Rows are one point carried round by a steady rotation, each followed by how many steps it has turned.
The counts run from 0 to 628.
[-19.8 -14.2   3.2  25.1  -5.1  41.8 -25.3 -19.8  32.3 -12.5  29.3  -4.8
   3.6  -7.2 -19.4 -16.4   6.3  17.6 -10.7  21.2 -31.9 -16.7  -1.5  -4.7
 -15.1 -10.4 -20.7  10.0  32.7   1.2  31.4   6.0  16.2   9.7  10.0  -9.9
  -1.3  17.9  -3.9  19.4 -14.2  -8.1   8.8   6.9 -13.0  21.7  21.4 -16.3
  -2.8  15.8 -22.5 -15.5 -41.9 -10.4 -31.4  44.2  -7.3 -14.7 -23.7   0.1
  -0.4  18.2  39.8  -8.8  -8.8 -39.7 -12.0 -38.5  -5.6  15.1] | 497
[-13.6  18.6  20.4  -5.8 -10.9  -7.5   4.7  20.4  15.1  19.7  -4.5  17.7
   4.2 -15.1  -2.1 -19.3   2.4  37.4   2.7 -12.8   9.8  36.4  23.1 -12.2
 -23.2 -15.5  38.3  15.8   0.3  24.5 -11.4  10.6   7.9  -0.1  17.2  23.6
 -13.6  11.0 -30.1 -20.1 -56.6   1.0  10.2   8.6  14.4  -8.1 -49.8 -24.5
   9.8  18.2   3.2  12.7  43.9  -7.8  32.0 -20.4 -22.4 -30.5   8.0  -3.6
   0.1 -41.9 -30.9  -3.9 -10.5  -7.7 -28.3  -1.8   1.4   2.1] | 304
[-18.4  21.4 -22.3  25.7   7.0 -10.0 -15.6  12.4   6.6   5.5  12.5   2.7
  -7.1   4.3  -8.0 -21.2   5.5   7.8  -3.8  -0.1  15.5  -9.7  -3.2  23.4
  23.4 -25.1 -23.2   9.0  -2.6 -32.1 -28.4   8.5  -4.9  -2.2 -43.2   4.8
 -23.4  -7.4  26.2 -10.4   3.8  -9.3   5.3   2.4 -42.7  32.1  15.9  10.2
  11.7  -4.9   3.1 -21.5  28.8  55.8  11.2  11.6   7.5  12.5   4.7  -5.2
   2.6   1.7  34.2  27.5   4.3 -46.4 -27.0  17.1   0.7 -14.1] | 561
[ 26.0 -32.8 -16.2  16.3  10.8  24.6  -1.4  -6.4  27.9 -11.4   5.1 -20.2
 -14.8  -3.9 -25.3 -28.7   1.2  -2.2   8.6   7.8 -21.9 -56.7 -15.7  -4.1
  14.9 -31.4 -11.7 -17.8 -24.6 -17.8  15.3 -18.8   7.6 -21.8 -18.3   5.3
  -3.7  26.4  13.1   6.8  11.0   3.9 -10.7  -6.1 -40.5  14.4   9.7 -17.7
 -16.5 -18.8  -4.0 -17.1 -39.3  -8.4 -21.1  32.6   9.9 -11.7 -31.2 -10.6
  -6.4  25.4  33.6  -8.2  14.9 -29.3   7.9 -21.4 -12.6  -2.4] | 144
[ 21.6 -16.9  -1.5  -7.4   5.5 -16.9  18.5  21.2  14.7  19.4 -28.0  19.7
   8.1  22.7   6.4   7.6   9.9   4.7  28.4  -6.5  19.7  -4.3 -18.3   5.2
 -27.0  -6.8  12.1 -13.4 -28.0  11.2   1.5 -21.3  -2.6 -37.5 -10.3  37.2
  -5.5   1.4 -11.4   1.3  -4.4  -2.0  -6.5 -57.2  -0.9  -2.1  21.0  -7.6
 -21.1 -17.0  21.2  33.2   7.9  17.8  38.4  -0.2  41.9  -0.4  28.3  -1.5
  11.3  -4.0 -28.9   3.6  21.6  37.3  41.8  14.3 -29.9  14.2] | 453
[-38.6  28.3 -10.1   6.4  -9.3 -18.8   4.0  33.7 -15.9 -14.4  -1.2 -14.7
 -18.5  11.6 -19.9 -15.8  -3.8  32.7  31.0  15.2  33.2 -30.5  28.7  -3.0
  -5.1 -26.4   3.5   3.1 -20.9 -14.6 -47.3   6.4  33.6  -6.6  34.5  18.1
  14.6  22.1 -32.5 -14.0 -15.7   5.5   9.3   4.1  10.8  12.2   7.0  -4.6
 -17.2  -6.5  -1.3  20.9  36.5  27.5   5.7  16.5  -1.6 -15.9 -16.5  -4.4
   1.6  -0.6   3.0   2.3   5.8   6.1  10.1  13.4 -27.7  42.0] | 225
[-39.3  23.1 -47.9  14.6 -16.7 -18.9  -7.0  10.0 -24.7 -12.5  23.5  30.8
 -10.9  12.4 -14.0  14.6  19.1   9.1   9.9  30.7  47.0 -17.2 -17.9   0.2
  -0.7 -12.6 -14.6  12.7  -0.4  24.4 -12.6 -18.1  35.6  32.2  23.7   4.8
  10.6 -19.6   7.8 -29.2 -11.3  15.5 -13.3  -1.3  -0.8  16.0  20.1  18.6
  -8.5  -9.5  -7.0 -11.1  23.0  23.3 -23.2  16.0 -16.3  -2.9 -17.3 -15.6
 -28.2  15.3  18.2   8.7  -1.1 -13.3 -10.7   2.0   5.0  38.7] | 221
[ 11.1 -18.6  -3.2 -25.5  -1.4  28.4 -13.7 -19.2  14.2 -29.9   6.2 -37.4
  -9.1  -1.5 -30.8 -21.1  26.0   9.4   6.4  12.9 -29.4 -10.2   2.9 -11.3
  31.9 -12.4  11.8 -36.6 -19.4  -3.4 -17.2  -3.7  23.9  -8.3 -12.5  -2.9
 -23.7   4.0  14.1 -30.4   7.3   6.2 -25.7   5.7  -2.5 -35.5  -3.5  -9.9
 -31.5 -16.6 -33.4   5.6 -14.4   6.6 -31.4   1.4 -10.3   4.0 -34.4 -40.2
  -8.7   3.2 -16.5  18.6   6.9 -23.0  -0.4   6.0 -13.0 -18.6] | 412
[-26.6  10.7  18.7  -4.3  -8.3 -11.9  15.6  37.2 -40.7  13.8  -6.7 -29.0
  -8.9 -17.7  32.3 -12.2 -26.0 -11.6   8.9  -4.3  14.6  -8.6  14.5  -1.6
   2.3   2.3   1.0  23.8 -20.7 -36.2 -68.1   7.2  -4.4   4.4 -15.0   0.2
   1.7  -2.9  -4.6   4.1  17.2  -9.2  21.4 -15.8  -1.2  33.4 -13.1  -5.0
  32.0 -13.8   6.6  15.6  39.7   9.8  14.6 -47.9  -4.9   5.3  14.3  14.7
   5.0 -10.1   4.5  12.6  -5.2  10.6 -17.5  31.8  -4.1 -17.6] | 21
[  1.7   3.9  18.6   7.7   1.5  -9.6  45.2  15.9 -24.3 -18.9   7.3 -24.4
  -1.5  34.6  -4.2  16.2 -18.7 -18.9   2.1 -21.0  10.2   2.3  28.7  41.9
 -10.6  -5.8 -32.0  15.0  -1.9   2.9   0.5  -1.3  -7.9  -0.1   9.0  18.2
  34.3  12.2 -36.0  23.9  25.8  13.6  -4.6  24.9   4.0  12.4   9.2  11.1
  32.5 -12.6  21.7  -0.1  -8.5  -6.4  -3.3   5.0   0.4  31.6  36.5   5.7
  32.6  25.7  18.8  -9.1   4.0  50.5   8.4   0.5   1.2  23.4] | 258
[  3.0  21.3  21.4 -15.1  11.7 -38.1  11.4  31.9 -22.3  27.9 -21.1  19.1
  -4.0  18.8  11.2  -3.5   0.5   4.4 -12.5 -23.9  18.2  20.6  24.2  13.2
  16.7  -5.0  21.3   6.2 -28.8 -17.2 -35.2   6.9  -8.5  -1.9 -23.4   2.1
 -10.2  -9.0  11.4 -19.7   9.9 -20.3   1.3  21.0 -19.5  -2.8 -32.3  12.4
  14.1 -12.6  19.0  -2.1  38.9  11.6  48.3 -34.8  17.4  15.0  33.5  -0.6
   2.9 -27.2 -34.8  15.6   0.6   9.5  -8.8  27.5   4.5 -22.2] | 5
[  9.9   0.7  41.4  -4.8  -4.5  -8.7  34.8  22.7 -40.5  26.9 -21.3  -7.4
 -27.5  -1.3  20.5 -14.9 -54.2 -24.2   4.4  -4.0  25.1 -29.9  12.8 -25.7
  16.7  11.1  10.5  -2.3 -19.4 -17.0 -24.1   5.1   3.9 -12.7   7.2 -14.6
  25.7   6.5  -3.5   7.9  24.9  -3.3  20.4  20.7 -10.4   4.6 -20.1  -0.2
   6.8  -6.1  34.0  16.2   0.4 -44.4  12.1 -23.1  10.6 -10.2   6.1   7.7
  26.0 -17.2   2.5  -9.2 -16.1  48.0 -11.4   8.3  -0.5  -1.4] | 344
[ 31.1 -13.0 -28.7   0.5   5.5   1.9  10.2  -5.4  23.4  12.9 -10.0  21.1
   9.1  12.9  -3.0   6.9  31.7  -6.7  24.8  16.5  22.3  -6.5 -36.8  12.6
  -7.6  -2.9  -6.8 -28.7 -14.1  14.9  25.3 -22.9  -1.6 -29.5 -20.2  26.6
 -26.0 -11.5  15.9  -9.8   5.0   2.8 -16.7 -49.1 -31.5  -8.0  31.0   2.9
 -31.9 -18.1   8.6  11.9 -11.2  31.3  17.7  12.8  38.0  10.2  19.5 -16.4
  16.6  -1.8  -9.8  15.5  27.0  10.0  24.1  13.3 -22.9  -5.3] | 451
[ -2.9  -6.9  22.1  -0.9  20.9   3.7 -16.4  -5.1   9.0 -10.5  28.9  -0.6
  12.3  19.4 -29.5  -1.9  11.1  15.6 -40.3 -16.1 -42.1  -7.7  26.5  30.8
 -25.5 -11.0  -9.0  29.9  18.6  -0.1  28.9 -10.6  23.8  22.1  25.0 -20.9
  19.8   6.6   5.6   7.3   0.9  -4.4 -13.2  20.0  -2.9  -6.2  -8.6  -9.6
   6.4   9.8 -25.7 -26.9 -34.8 -28.9  -8.0  12.5 -12.0  -2.3  16.8   6.6
 -20.1  10.8  -4.7 -15.7 -24.8 -21.7   1.8 -42.0  16.5  32.3] | 503
[-48.2   8.3 -13.2  -3.6  -5.0  -0.6 -26.3 -19.1  -5.9 -22.6  15.3  11.6
  17.3   6.1  -5.8  18.8  11.7  21.9 -35.4  34.8  -3.6  16.7  -8.0 -12.6
  -3.8   9.5  -8.5  21.0  18.5  18.4 -19.1   2.2   8.8  35.3 -21.0  -4.7
  -5.1  -1.9  21.0 -12.7  16.1 -30.0  -2.5 -31.2  -8.1  31.1  55.7  36.8
  -6.8   7.2 -27.1 -25.6   0.2  27.4 -22.9  20.7  -2.2   5.2 -11.6 -17.6
  -1.6  43.7   8.7  32.8   0.0 -28.2  -3.9  -6.4  -8.4   2.5] | 198
[-29.9  28.1   7.9  -2.5   6.6 -52.5  -4.1  18.9 -46.4  26.9   1.2  52.3
  13.3  34.4   1.8  28.4   5.0   9.0 -33.8  -1.8  29.0  15.2  -0.8  19.9
 -13.4   5.5  -5.6  30.3  -3.5  10.6   6.0  -9.1   4.1  37.6   4.1  -4.2
  20.5 -22.4  30.7  -9.2  16.2 -19.4   0.7   4.1 -10.4  19.4  12.1  36.6
   6.9   4.4  17.5 -14.8  24.6   7.5  24.5  -3.3  19.3   4.4  35.0   8.8
  -2.9   0.8 -27.4  13.2 -13.1  11.5  -3.4  -5.2   5.2  24.0] | 542
[-12.5   9.5   3.4   5.4 -24.6  -7.0  -4.7  -3.0 -17.6  21.9  22.5  34.6
   9.6 -26.5   5.7  -2.9  10.7  16.3  -9.7  22.0  23.2  23.2  -7.2 -17.2
 -13.0   6.6  -5.8  23.5  28.3  31.7  12.7   0.1  15.1  36.1  17.0  -8.1
  -4.9 -24.9   4.7 -15.7 -40.8   2.8   8.2   8.3   7.3   5.3 -26.3 -13.5
  19.4  21.3  -8.6  -1.7  12.0 -28.8  -3.2 -21.0 -40.7 -20.6  -8.0   5.6
  -4.1 -29.7   1.5   1.5 -32.2 -25.3 -46.5 -19.2  30.1   6.5] | 307
[-24.3  13.8  35.5  -8.0  -3.3 -10.2  -2.1   5.8 -26.4   2.0  -0.3  20.8
   8.2  27.6 -11.1  19.9 -15.8  25.0 -27.2  12.1  -5.6 -10.7  34.3  -8.9
 -23.9  10.4   0.6  24.1   8.0  11.6  19.4  11.1  23.7  30.3  48.5 -21.1
  32.1   6.5 -13.5   1.1   6.0 -17.3  17.6  27.0  11.6   1.7  12.8  20.4
 -12.8  23.7  -3.8  -4.6  -9.4 -41.0  -3.3  16.4   7.6 -21.6  12.6   3.7
  11.6  -2.8 -24.5  -8.1 -23.8  24.4   9.1 -33.5  -4.6  39.6] | 518
[ -3.2 -10.2  26.2  -7.5  -5.8  -8.5   4.0  16.6 -25.0  30.7 -12.7   0.3
   6.7 -16.1  48.3  18.5 -12.3 -13.5   9.3 -15.1 -16.6  -0.8 -22.3  -8.8
 -18.2  23.8   4.3  24.4 -26.2 -16.6 -18.8 -15.4 -35.1   8.2 -11.7   8.5
  26.1 -11.4   7.3  15.7  18.9  -8.4  11.3 -19.2  10.5  16.1  -3.2  15.6
  25.1 -22.2   7.8  -2.0  28.1 -30.3   1.0 -58.6  12.7  10.3  40.7  21.5
  -3.3  -8.5 -20.1 -30.1   0.3  43.6   7.7   1.3  13.7 -25.0] | 368
[-28.2  17.4 -25.1  34.5   4.5 -31.8 -10.2  31.9 -14.5   6.6  18.8  27.1
 -11.9  24.4   7.4  -2.4  23.4 -20.5 -20.8 -37.9  20.4   0.1 -23.2  34.7
 -10.1 -14.3  -5.6  39.3  -5.0  12.2 -20.7 -22.7   4.8  21.1   9.3  17.6
  13.8 -19.6  25.4   0.1  -2.9  12.6 -16.4   3.1  -9.8  17.5 -17.0   7.1
  28.6 -13.1  24.5 -15.3  37.9  40.4   1.2  -4.5 -13.1  16.5  14.7  10.1
 -25.6   5.8  20.7 -10.4  10.1 -23.8 -13.3   9.4  22.1  20.7] | 566
[ -5.5 -10.8  29.0  -9.3  14.7   7.8 -18.7   8.6  -0.3  -5.9  12.3 -13.8
   7.0  26.7 -35.1  -8.6   0.7  25.4 -31.7 -26.5 -41.5 -12.9  39.0  24.2
 -35.2 -24.0  -6.9  25.0  12.0 -16.0  22.4   0.9  27.6   7.9  25.5 -21.6
  21.1  20.6  -5.7  11.9  -3.9   0.3  -1.6  15.2  -4.1   0.2 -11.4 -20.9
  10.9  14.3 -18.4  -9.7 -30.3 -26.6  -0.4   9.9  -1.4 -11.8  25.7  14.5
 -20.3   3.8  -8.5 -13.4 -25.4 -21.3  10.3 -35.1   2.1  31.4] | 502
[ -2.9 -29.1   9.1  -2.0  -3.7  17.6  -2.8  -4.2  19.2  19.2  -4.2  -7.1
  -1.8 -19.4   2.1 -29.3  -4.2   0.7  14.2  18.4  27.4  -9.6 -15.1 -24.5
  -3.0   1.2  17.6 -13.2   9.0   4.0 -21.7  -0.1  11.6 -21.0 -41.9   8.3
 -38.2  11.8  11.6 -12.8  -2.8 -18.2   9.8 -58.3 -27.9  22.6  20.5 -37.7
 -24.9   8.8  -3.4  35.8 -18.5  12.8  14.5  -2.6   6.7 -21.8 -25.2 -20.1
  13.5  -8.3  16.0  40.5  -1.8 -33.1   0.6  13.4 -34.0 -11.6] | 113
[-20.9  38.8 -26.5  25.3 -20.3   3.9  10.0  22.1 -13.3  -4.8   8.6 -17.6
  -9.8 -20.7   3.6  -7.9 -17.2  45.7  43.6  24.7   1.9 -25.0  12.1  -3.3
  -3.1 -30.7 -24.4   4.8 -16.2 -51.0 -28.3  17.6  -6.1  -8.4   3.6  27.4
  -8.0  10.6 -24.2  -4.0 -12.0  18.6  29.8  13.9  -7.4  31.7   6.6  14.6
  12.2 -22.2 -17.0  -8.4  47.7  10.5  -2.0  -4.4   0.3  -1.1   0.0  19.9
  11.1 -10.5  27.7 -18.4  13.4  -6.1 -24.9   9.9   6.2 -19.6] | 578
[-27.5  16.9 -13.4  20.7 -15.0 -13.2   9.6  30.9 -46.7 -15.5  26.1 -31.0
 -13.6   1.0   6.8   3.8 -17.1  -1.4   8.8  -6.8  -2.3 -15.0  13.4  30.2
 -13.4 -11.2 -26.3  36.3 -16.4 -18.6 -33.2  -7.5   7.7  20.9  21.2  -3.1
  38.5  10.4 -13.2  11.5   5.0  26.9  10.9  25.3  12.6  26.6  -4.5  -0.1
  42.2 -24.5 -15.0 -16.6  26.1  -9.5 -18.9 -19.9 -34.5  13.8  13.4  27.8
 -13.8  10.6  30.2 -23.2 -11.2   8.5 -13.2  -0.4  25.8  20.4] | 581
[  0.3 -11.0  19.0   1.3   0.6   6.7  -0.4   2.1 -15.5 -21.7  -0.6  12.7
  -2.1  21.0   5.6  25.7 -15.8   0.9 -11.6 -11.0 -27.5 -25.5  -5.1 -10.0
 -17.5   2.3   1.5  13.3 -17.2  20.9  21.8 -23.3 -12.3  20.5  27.8   2.7
  48.0  12.5  -5.6  20.6  35.4  -5.5  -3.7   7.7  12.9   5.9  12.6  16.5
  -6.4  -8.8   5.9 -15.7 -17.8 -42.6 -19.7  16.0  21.7 -10.8  12.5  12.8
  -5.0  33.7 -11.7 -42.4   8.7  51.2  38.6 -39.5  -5.3  25.0] | 164
[ 18.1  14.0  19.2  -5.5  16.1 -14.2  17.6  18.4   3.4  13.4  -3.0   6.9
  17.2  19.1   3.5  20.4   7.7  22.5   0.7 -21.9 -21.4  38.8  28.4  43.0
 -26.2   3.9 -12.7  28.3   1.8 -12.8  18.6   9.5 -20.1  -8.2  -5.3  27.4
   7.7  -6.2 -24.9  13.5 -18.1  -3.0   3.3   7.6  14.1  -1.5 -16.0   9.1
  33.5  -3.0   8.6  -2.7  16.8   9.6  32.3 -20.5   5.6  29.1  66.0  15.2
  20.8  -9.6 -23.8 -10.8   4.2  27.4   0.2   9.9  13.2  -7.2] | 273
[-46.0  17.1  21.2  -6.2  22.3 -14.0 -26.9  28.8   7.3  11.4  -2.5  -0.1
   3.8  32.4  -6.7 -10.4  24.8  31.8 -17.5 -10.8   4.4   1.1  28.3  14.9
 -21.6 -21.7  25.2  29.1  -0.7 -20.7 -40.5  15.2  29.6   2.1  23.3  -4.8
  -4.2   1.4   6.1 -13.3 -16.4  -6.4   2.3 -11.4   8.3  -3.7  -1.7 -12.6
  -6.1  14.2  -9.3  12.5  32.3  54.4  28.8  -7.1   6.4  -1.4   7.1   5.9
 -26.2 -14.0 -20.2  14.3 -15.7 -25.6  15.9   2.2 -14.6  34.9] | 210
[-21.5  29.7  -6.2  11.0  -1.8 -37.3 -11.3  10.4 -37.1  19.5   6.3  61.0
  11.7  25.8   4.4  33.2  19.5   0.8 -28.3  11.8  35.1  17.5 -12.3   7.3
  -3.5   3.6 -11.2  26.9   9.2  24.1   7.4 -12.1   0.5  41.4  -5.1  -6.0
  12.2 -29.3  40.0 -12.7  14.8 -22.3  -7.1  -3.2 -19.9  15.9  20.7  40.6
   3.6   3.0  21.7 -25.3  13.6   6.6  10.5   2.6  16.6  -1.0  23.4   3.4
   3.2  11.3  -3.5  20.7  -5.5  10.3  -6.4   1.1  13.9  12.4] | 543
[ -7.3  13.6  -2.0   2.8   8.6 -17.8   3.5  27.8 -26.1  -6.4   6.1 -34.6
 -11.7  28.5 -29.2 -23.2  -3.7  18.4   9.6  -6.4  14.1 -32.8  50.6  30.3
   0.8 -32.1 -17.2   4.2 -11.3 -55.3 -32.0  11.3  41.8 -15.0  21.6 -13.5
  -1.2  20.7 -13.0  -4.8  -0.5  14.8   6.1  26.1 -18.7  -2.0   4.2  -9.2
  -4.1 -11.7 -14.8  13.4  14.5  19.7  18.2  10.5   7.2  15.6  13.0   9.2
   3.0  -3.0  11.2  12.6 -20.6  -8.4   3.3  11.3 -14.2  21.7] | 233
[-43.1  19.6   2.9   4.3  12.3  -0.3 -41.0  11.1  37.5 -12.8   1.5   2.8
  -8.8  21.0 -18.8 -24.8  29.4  32.8  -2.4   9.1   9.3   0.5  13.3   5.8
  -3.6 -23.1  19.4  -2.5   1.2 -12.1 -35.3  23.0  22.5 -10.8   7.4   8.8
 -27.4   6.5  10.5 -14.3 -13.9 -23.3   0.0 -16.9  -8.2  -5.2  13.8  -7.4
 -18.4   5.5  -8.3   5.1  25.3  69.9  10.8  20.2  12.8 -13.4 -15.0 -22.3
  -4.2  -8.9 -10.5  24.2   5.6 -49.3   3.7  11.1 -26.6   1.2] | 208
[-17.6  -4.3  31.4  -0.5  18.6  26.3 -34.4 -25.1  16.4  -8.1  10.3  -2.9
  11.1  16.3   5.4   6.5   8.4  -4.1 -36.6  18.3 -43.2  -2.9  -5.2  -1.8
   7.8  14.9 -16.9  14.2  18.7  -0.1  32.4  13.2 -12.7  13.1  -3.4 -27.0
   5.9  -7.6  35.3  32.3  40.7 -41.9  -6.0   4.2 -13.3  11.0  38.0  29.6
  -7.7  13.2  -5.8 -28.4 -40.4   9.4 -23.1  24.8  22.9  14.8  11.0  -6.2
  15.2  21.1   8.0  14.5  -6.4  -9.1   9.7 -26.1   2.2  -7.0] | 174
[ 30.4 -13.5  17.1 -21.1   4.7  32.2  -4.6  -0.8  20.4 -11.0  -8.1 -46.3
  -7.5 -15.9  -1.9 -20.4   6.2  13.9  21.8  -9.7 -53.8 -12.5  27.0   0.1
  22.4  -2.1  -6.1 -21.0 -25.1 -47.5  -3.9  20.4   6.0 -35.4   8.9  -7.7
 -10.7   5.7 -20.2  15.6  -6.3   4.5  -5.1  26.1  -2.6 -35.2 -29.4 -17.8
   4.3  -5.8 -37.6  17.8  -4.1  -5.2  -6.8 -24.0  -7.2  27.8   1.7  -8.4
  17.7 -28.6  -8.3 -15.9  -0.5  -1.0  -7.0  -5.0   6.3 -35.9] | 59
